In the rows, 128 means zero.
One turn moves every row onto another: examples first, then more rows asked:
q659: [110 154 133 134 124 109  91 126 174 136 122 125 130 120 130 154 134 127
 146 114 141 103 107 135 112 132 143 148  88 118 181 162 145 137 105 145
 129 111 154  99  97 102 127 146 132 125 131 174 117 125]
q403: [130 103 170 119 145 117 133 119 134 158 130 130 106 119 110 159 101 133
 128 126 156 143 141 132 108 130 140 142 116 127 138 142 114 147 124 113
 122 140 117  95 129 113 133 139 106 135 136  99 125  97]
q36: [118 121 125 131 131 123  86 112 134 136 144 119 148 130 144 142 133 129
 125 126 175 112 116 122 163  94 103 138 120 130 153 141 140 132 110 132
 137 120 153 106 132 122 114 175 154 149 175 153 131 151]
q753: [113 105 136 133 133 141 114 146 136 142 115 118 139 129  96 182 123  96
 138 116 165  95 116 142 135 128 118 147 101 119 110 113 128 136 124 142
 149 115 166 103 128  91 138  68 114 154 101 112 125 130]
q316: [126  91 165 118 150 112 128 118 140 150 136 131  99 129 110 154 102 132
 124 135 160 147 136 134 118 122 135 143 115 122 134 146 112 145 115 126
 129 144 124 107 138 101 134 150  94 134 144  91 120 114]
q337: [134 170  97 124 101 132 118 108 145 150 130 138 147 113 117 142 148 158
 152 118 153 128 112 114 138 115 143 162 124 149 128 124 130  59 119 155
 128 128 144 114 111  94 128 119 110 158 138 155 129 147]
q184: [113 107 133 128 134 129 122 146 122 141 126 123 132 134  96 152 110  94
 134 120 166  95 106 157 141 124 139 153 112 115  91 120 121 129 115 153
 158 124 170 113 134  94 152  73 104 151 121 116 128 126]
q621: [134  98 167 114 148 128 125 124 128 165 126 140 107 124 107 156 105 131
 130 130 153 148 146 121 107 131 125 152 101 119 143 135 121 137 127 115
 131 127 122  90 124 119 142 145 118 135 120 102 112  95]
q794: [121  74 121 118 130 127 131  93 132 173 134 139 121 122 115 143 129 112
 142 116 150  93 106 107 141 107 108 147 129 117 162  67 140 128 129 125
 128 109 140  96 133  96 134 110  98 154 148 120 135 132]
q213: [122  77 140 130 113 142 148  98 126 160 124 147 116 108  88 140 122 117
 142 111 130 100  88 120 149 123 119 154 125  98 138  71 108 117 121 139
 114 140 150 122 127  95 152 125 113 134 133 127 135 117]
q746: [127 156 123 118 122 131  81 138 156 148 141 134 122 127 139 146 145 134
 136 131 150 125 127 131 118  96 141 145  94 136 176 160 150 141 101 135
 143 129 166  96 102  87 120 146 119 136 137 167 106 147]
q47: [117 106 129 136 131 132 125 146 123 144 123 123 128 138 107 152 119 103
 136 117 179  99 117 151 136 121 138 144 115 119  93 114 128 136 113 145
 144 129 166 102 130  97 142  59 105 149 122 114 134 131]
q180: [117  69 136 126 132 132 128  83 126 160 132 141 127 107  92 146 128 110
 141 116 140 100  93 117 147 114 113 154 118 106 162  60 123 122 122 133
 124 127 149 109 124 103 139 121 102 134 134 121 130 132]
q849: [131 138 145 142 109 160 106 133 124 133 121 126 149 103 116 148 130 138
 130 114 151 123 108 123 155 107 104 143 113 116 133 132 118 120 118 133
 113 140 157 118 115 131 130 179 177 133 142 166 132 127]
q637: [124 132 118 123 119 130 108 137 139 146 127 120 137 131 157 138 126 138
 137 123 160 102 111 110 153 107  96 139 131 123 127 152 138 127 115 139
 133 104 145 112 143 118 131 176 161 168 175 154 139 131]
q264: [124 147 102 133 113 122 105  97 152 135 131 143 146 119 104 149 147 150
 144 124 152 127 104 116 155 116 128 174 104 138 143 124 126  52 109 169
 138 124 159 117 106  93 134 133 114 141 126 146 113 160]
q718: [116 132 143 151 124 124  99 102 137 122 128 113 156 112 125 155 128 127
 132 108 169 110 102 128 159 112 112 134 115 123 154 135 129 132 115 127
 110 132 148 108 117 134 113 171 167 134 156 163 144 131]
q515: [121 157  94 132 112 111 110  92 160 140 113 134 148 117 117 153 143 148
 153 112 155 112 101 106 135 135 129 167 110 137 144 123 138  58 121 164
 129 100 142 110 107 105 133 119 116 150 129 154 128 139]
q237: [124 154 106 139  95 104 129  98 164 139 130 141 146 122 110 149 139 150
 154 117 153 111  95 122 150 133 144 159 120 141 134 140 118  58 111 168
 122 127 149 120 110  82 129 126 118 142 136 148 131 139]
q380: [116 104 130 138 129 142 119 148 126 144 118 122 130 139 103 168 126 104
 139 115 179 105 122 143 132 122 126 139 107 124 106 109 133 136 120 137
 143 124 167  98 128  94 136  59 111 150 110 111 133 131]
q860: [127 131 137 131 101 142 123 146 135 149 133 142 136 127 142 139 126 135
 138 120 152 103 112 114 163 114  96 141 116 120 121 156 120 113 111 139
 123 125 158 114 128 106 138 186 186 145 149 154 129 118]
q367: [136  85 130 119 103 148 159 116 123 176 131 153 107 119 107 130 125 122
 145 119 129 100  99 111 142 114 115 147 136 106 121  83 111 116 120 137
 118 138 152 118 138  81 156 119 113 148 141 120 134 122]
q993: [124 169 118 126 110 124 106 146 172 141 122 118 111 120 151 140 134 146
 144 119 142 118 108 131 104 117 148 141 116 120 148 172 143 143 103 148
 126 125 149 115 118  96 129 143 112 150 152 172 126 128]
q921: [126 151 103 129 103 111 116 101 152 158 139 152 150 132 118 145 147 147
 155 120 164 110 122 114 148 123 134 166 106 153 152 133 133  56 117 154
 135 113 152  95 104  79 123 119 127 146 128 146 121 144]
q407: [125 164 130 120 125 144  82 143 154 128 116 124 122 107 122 147 137 142
 131 123 124 131 103 133 111 111 138 159  95 108 154 155 134 131 105 158
 139 126 160 120 104 115 144 160 116 130 127 178 105 134]
q762: [125  89 155 115 157 115 123 120 144 146 120 128  95 128 117 153 102 136
 120 131 152 144 127 121 115 127 117 155 112 110 124 144 116 140 120 138
 135 125 126 112 143 115 147 155  96 137 142  90 113 111]
q126: [128  77 119 114 111 135 153 114 130 185 141 152 113 129 125 134 130 120
 146 122 145  92 110 104 141 110 108 144 138 117 141  82 129 122 123 129
 129 121 147 103 143  78 144 112 108 159 151 115 135 125]
q755: [122 149 131 130 106 120 106 146 163 136 135 144 110 133 137 137 133 136
 141 129 139 114 107 138 129 120 146 148  91 117 153 182 126 128  91 160
 133 136 172 117 104  78 142 159 131 119 133 163 107 134]
q85: [125  89 159 116 151 114 125 123 139 157 121 141  96 129 115 153 100 130
 128 127 150 137 136 118 112 141 118 158  99 109 136 143 123 134 122 132
 134 114 126  98 133 117 152 154 118 131 125  93 112  96]
q890: [112 101 135 127 138 138 115 147 130 142 120 121 142 128  87 169 116  92
 136 118 156  95 105 152 138 126 126 157 103 118  98 116 120 129 122 152
 161 116 167 113 131  95 150  77 107 155 110 114 119 125]

q47 -> q380
q337 -> q921
Now these:
q755 -> q993
q36 -> q718
q126 -> q794
q403 -> q621

